Each named move below is a turn or a mirror, shown by a few rows before and after it. Which moves, in which order, take the first row of each later pair to the second? The first pair is answered.
raro (before |-> after):
[  0  12  -9 -10   6  -6  10  25 -15 -11  -6  23  14  -8] |-> [  3  14 -12  -8   4   0  11  26 -13  -9  -2  20  14 -11]
[  0 -10  -5  10 -15  21 -14   0   0   8   9   0  -3   0] |-> [-12  -7  12   2 -18  -2 -13 -10  -6   7  -5   6   1   1]
[  1  13 -11  -9  -4 -18   0  16   0   5  -9  18   7 -18] |-> [  6  13 -18  -5  -3  -7   2  22   3   7  -1  17   5 -16]
[  6  16  -2 -21  17   4  34   8 -38  20 -24   3  23   2] |-> [ 14  16 -15 -17  19  19  36  16 -33  24 -12  -2  20   4]
fika (before |-> after):
[  5   6  -3  -5   9 -15  22  -6  11  -3  -8 -18  -8   5] |-> [  5   6   1  -5   7 -18  22  -7   8  -5 -11 -20  -8   4]
[ 10  12  13  -9  16 -33  -6 -17  13 -21 -17  12   1   1] |-> [ 11  12  13 -10  18 -32  -6 -14  12 -21 -15  13   2   0]
[ -4 -13   0  13  -2  19  -7 -20  19   0   8 -32 -20  15] |-> [ -6 -15   3  11  -4  18  -7 -19  15   0   7 -35 -17  17]
[  8   2  -3  -2  -4 -24 -26 -16   6  -5  -2   9 -12  -6] |-> [  9   5  -4   1  -2 -23 -27 -14   7  -4  -2  10 -12  -5]
vasa (before |-> after):
[  2  -7  38 -10  38  -7 -13 -15 -13 -10 -11  30  23  -5] |-> [ -3 -25  21  13   6  18 -47 -25  16   6  22  12  -1  -1]
[ -5 -28 -11  11  -8  26   2  -1  -8   0  14 -20   1   9] |-> [ -2 -14 -24   5 -18  12  23  11  -9   9   6 -22   7   6]
[  3  -5  11   8   8   6 -17  -8  27 -14  11   2   2  -5] |-> [ 6  7 -8  8 -9  0 -7  3 34  3 13 -4  1 -6]
[ -7   1   1  19  -4 -10   8  -3   8   0   0  -2 -21   0] |-> [ -6   5   2  14   1 -14  14  -1   2   0  -3   2 -18  -1]
besu (before |-> after):
[  1 -11  12  -7  21  14   1  -4 -15 -10  -2   0   4   4] |-> [  1   3   8  -3  15  -3 -22  -5   8  -6   5  17  -1  -4]
[ -1  -9   6  -1  10  11 -21  -4  -6 -14   6  12   5  -2] |-> [ -6  -5  -2   4  -7   2 -26 -11  14  -5  10   3  -2   5]
[  3  14   9 -25   1 -19  -6  10 -20   5   4  16   4 -10] |-> [ -5  15   2 -18 -18 -31  -5  -2  -1  15   7  -2  -8  -3]
Pairs:
Between the rows of a pair lie 2 to 3 moves.
[  0  -6  -4  10  -4   9   1 -18  29   3   5 -35 -15   0] |-> [ -3   7  12  -8  16 -19  23 -19   7  -9 -24 -21   0  -5] => vasa, raro, vasa
[ 21  20 -31  -1  -3   4  35  25   8  11   1  -9  -2  -5] |-> [  9   7   2  12  23   6 -34 -13  31 -15  14  20 -11  -4] => vasa, vasa, besu
[  3  15  -8   6  -9 -18 -25  -4  32   5   4  12   0  -7] |-> [  8   1   6  -7  12   1  34   8 -19  -9 -19 -10  15  -1] => vasa, besu, besu
[-11  28 -15   7   8 -47 -27  -5  17   7  -2  26  15   0] |-> [  5  25 -10   5  44 -23 -24   5   8 -10   0  32  22   1] => raro, vasa, vasa
[  6  11  -3  -4   9   6   2  12  -6  -1 -10  12   9  -8] |-> [ -1  11  -4  -2  -5 -14   7  -6  13   5 -11  -6  -2   0] => besu, vasa, besu
[ 16  12 -26  -9   7  16  21  42  -2   6   8   1  -3 -21] |-> [-24  -3  21  -7  -1 -27 -31 -22  16 -10  -3  13 -10 -16] => raro, vasa, besu
[ 24  31  -2 -14  20  25  15  17  31  -9  -3 -18   3  -8] |-> [ 21  20   4  -5  18  32  -9   3  43 -13   7 -16  -2  -4] => vasa, vasa, besu
[-30 -18  32   3 -10  -4 -44 -24  -6  -8   0   4   6  -3] |-> [-29  13   6  -9 -40 -39  -4  -1  -4  20 -13   0  11 -11] => raro, vasa, raro
[ -2  11  -1 -11 -15 -12 -23  15 -16   8  -7  39  16 -20] |-> [-15  -5  29 -16  -1 -26 -10 -19 -19 -14 -23  17  10  -4] => besu, vasa, vasa
[-20 -16  10  -6  10  -1  -9   7 -36 -19   3   7   7   2] |-> [-26   1  -7  -5 -23 -32   0   0  -5   5   2 -10  -6   6] => besu, besu, vasa
[  3  22  14  -9  21 -14  -2   1   7  -8 -10  29  12  -7] |-> [  4   9  20 -10  25   1  17   3 -14 -13 -14  15  17  -2] => besu, besu, besu
[ -4  -3 -15   4 -20   5   5  -2  11  12   6 -18  -9   5] |-> [  5   1 -19   4  -8  14  11   9   8   9   8 -15  -6   4] => raro, vasa, raro
[ 11 -19   0  -7  16   6  25  -7  15 -13   0 -35  -3  19] |-> [  8  -7  -6  -3   3 -10  11 -13  41  -6   7 -29 -11  16] => besu, besu, besu
[  1  -1   3   1 -19 -21 -16  15  43  -4   3  12   0  -6] |-> [  5 -34  18   4  -1  30  -1  20  -1 -19   1  -9   7   0] => besu, besu, vasa
[ -1  22 -10   8  -1   3 -36  22  14   7   1   8   7 -11] |-> [ -4  17   7   5  16   3 -38  14   4  -6  -3  14  14 -12] => vasa, vasa, vasa
[-14   3  12 -11  14 -10  17   1  -9  -6 -19   4   6   2] |-> [-16  -3   2   6  -5  -5 -22  -7  20   3   6   7  -8   2] => besu, vasa, vasa
[  6  17   3 -25  10  -1  16 -22 -25 -22   5   0   9   1] |-> [  1   4  -2  -9  -5   7 -18 -39  -2 -18  24  -2 -10   7] => vasa, besu, besu
[ -5  -4  14 -15  -4 -26  16 -10 -18   6 -28  14  26   2] |-> [  6  -1  12 -13  14 -13  27   0 -19   1 -28  15  27  -1] => raro, vasa, raro
[-12 -10 -28  -6 -18   8  17  18 -36  23  21   9   6  -3] |-> [ -8 -19 -21  -5   4  27   5  14 -38  10  28  11   5   1] => raro, vasa, raro
[ 13 -10 -18  11  -5  22  26   7   5  13  11 -40  -9  12] |-> [-10 -13  34 -11  22  -7  -3 -16 -28 -18 -18   9  14  -4] => raro, vasa, besu
